[[123 133 130]
 [105 146 127]
 [112 155 130]
 [135 129 119]
 [156 109 117]]
->
[[133 130]
 [146 127]]

[[124 136 131 150 127]
 [127 135 121 102 142]
 [ 99 131 135 118 134]]
->
[[136 131]
 [135 121]]

[[115 103 157 122]
 [150 111 154 129]
 [103 106 122 157]]
->
[[103 157]
 [111 154]]

[[116 109 150]
 [133 125 118]
 [128 150 122]
 [151 138 150]]
->
[[109 150]
 [125 118]]

[[110 135 101 148]
 [157 137 148 144]
 [ 99 102 143 106]]
->
[[135 101]
 [137 148]]

[[135 139 121]
 [134 136 131]
 [137 118 151]
 [125 145 125]
 [135 120 147]]
->
[[139 121]
 [136 131]]
---
[[131 143 113 131 124 126 126 127 132 102 116]
 [128 124 132 127 129 129 129 128 126 135 131]
 [131 121 137 131 132 132 127 125 120 139 132]
 [124 123 131 123 128 126 130 130 131 137 133]]
->
[[116 102 132 127 126 126 124 131 113 143 131]
 [131 135 126 128 129 129 129 127 132 124 128]
 [132 139 120 125 127 132 132 131 137 121 131]
 [133 137 131 130 130 126 128 123 131 123 124]]

[[126 145]
 [115 109]
 [121 140]
 [125 105]
 [135 128]
 [140 109]
 [154 115]
 [108 121]
 [147 119]
 [145 138]]
->
[[145 126]
 [109 115]
 [140 121]
 [105 125]
 [128 135]
 [109 140]
 [115 154]
 [121 108]
 [119 147]
 [138 145]]

[[139 127 128 137 131 141]
 [123 132 131 132 140 125]
 [111 145 130 119 147 114]
 [136 125 102 136 150 131]
 [120 125 113 139 156 117]]
->
[[141 131 137 128 127 139]
 [125 140 132 131 132 123]
 [114 147 119 130 145 111]
 [131 150 136 102 125 136]
 [117 156 139 113 125 120]]

[[139 120 121 113 118 134 137 123]
 [134 117 135 122 116 125 140 117]
 [126 120 131 129 101 130 135 123]
 [120 121 152 134 124 123 140 117]
 [128 121 136 132 122 127 135 121]
 [132 118 137 130 122 126 137 120]
 [132 127 134 130 120 124 135 124]
 [142 113 124 115 124 128 143 114]
 [138 117 128 120 112 128 139 118]
 [119 123 136 137 105 126 138 124]
 [122 117 142 128 114 133 139 122]]
->
[[123 137 134 118 113 121 120 139]
 [117 140 125 116 122 135 117 134]
 [123 135 130 101 129 131 120 126]
 [117 140 123 124 134 152 121 120]
 [121 135 127 122 132 136 121 128]
 [120 137 126 122 130 137 118 132]
 [124 135 124 120 130 134 127 132]
 [114 143 128 124 115 124 113 142]
 [118 139 128 112 120 128 117 138]
 [124 138 126 105 137 136 123 119]
 [122 139 133 114 128 142 117 122]]

[[141 136 109 120 109]
 [118 135 133 139 138]
 [104 140 140 133 150]
 [135 120 127 116 121]
 [136 112 135 127 126]
 [135 140 111 123 114]
 [116 150 122 134 133]
 [134 140 111 125 115]
 [ 98 140 146 134 157]
 [131 112 140 128 132]
 [149 125 110 119 104]]
->
[[109 120 109 136 141]
 [138 139 133 135 118]
 [150 133 140 140 104]
 [121 116 127 120 135]
 [126 127 135 112 136]
 [114 123 111 140 135]
 [133 134 122 150 116]
 [115 125 111 140 134]
 [157 134 146 140  98]
 [132 128 140 112 131]
 [104 119 110 125 149]]

[[131 134 120 140 131 124]
 [131 138 116 146 130 121]
 [130 128 125 139 140 125]
 [133 145 131 136 129 124]
 [131 127 119 123 126 128]
 [131 129 126 138 140 125]
 [130 142 123 147 128 129]
 [131 140 116 152 130 120]
 [132 144 127 140 129 125]
 [130 141 122 151 127 131]
 [133 145 131 136 129 124]]
->
[[124 131 140 120 134 131]
 [121 130 146 116 138 131]
 [125 140 139 125 128 130]
 [124 129 136 131 145 133]
 [128 126 123 119 127 131]
 [125 140 138 126 129 131]
 [129 128 147 123 142 130]
 [120 130 152 116 140 131]
 [125 129 140 127 144 132]
 [131 127 151 122 141 130]
 [124 129 136 131 145 133]]

[[129 129 137 136 150 117 109]
 [131 129 125 124 110 138 150]
 [129 125 128 120 110 138 151]
 [130 125 128 121 106 140 156]
 [130 125 130 120 105 141 158]
 [126 127 141 130 132 126 131]
 [128 125 131 123 115 135 146]]
->
[[109 117 150 136 137 129 129]
 [150 138 110 124 125 129 131]
 [151 138 110 120 128 125 129]
 [156 140 106 121 128 125 130]
 [158 141 105 120 130 125 130]
 [131 126 132 130 141 127 126]
 [146 135 115 123 131 125 128]]
---
[[147 117 126 116 132]
 [135 124 128 123 129]
 [151 115 125 113 133]
 [144 119 126 118 131]]
->
[[117 126]
 [124 128]]

[[145 104 146 111 107]
 [148 107 150 114 103]
 [152 109 148 122 106]]
->
[[104 146]
 [107 150]]

[[117 118 137 117]
 [156 152 108 156]
 [127 119 140 127]
 [149 145 115 149]]
->
[[118 137]
 [152 108]]

[[121 127 126 126 126]
 [132 119 123 121 122]
 [112 132 134 131 135]
 [106 133 136 131 137]
 [118 129 131 128 132]]
->
[[127 126]
 [119 123]]

[[149 101 105]
 [156 107 116]
 [126 120 136]
 [145 124 115]
 [146 123 117]]
->
[[101 105]
 [107 116]]

[[133 138 132]
 [126 125 114]
 [150 137 127]
 [156 139 127]
 [143 140 126]]
->
[[138 132]
 [125 114]]

[[158 147 129 124]
 [112 126 139 131]
 [134 140 122 132]]
->
[[147 129]
 [126 139]]
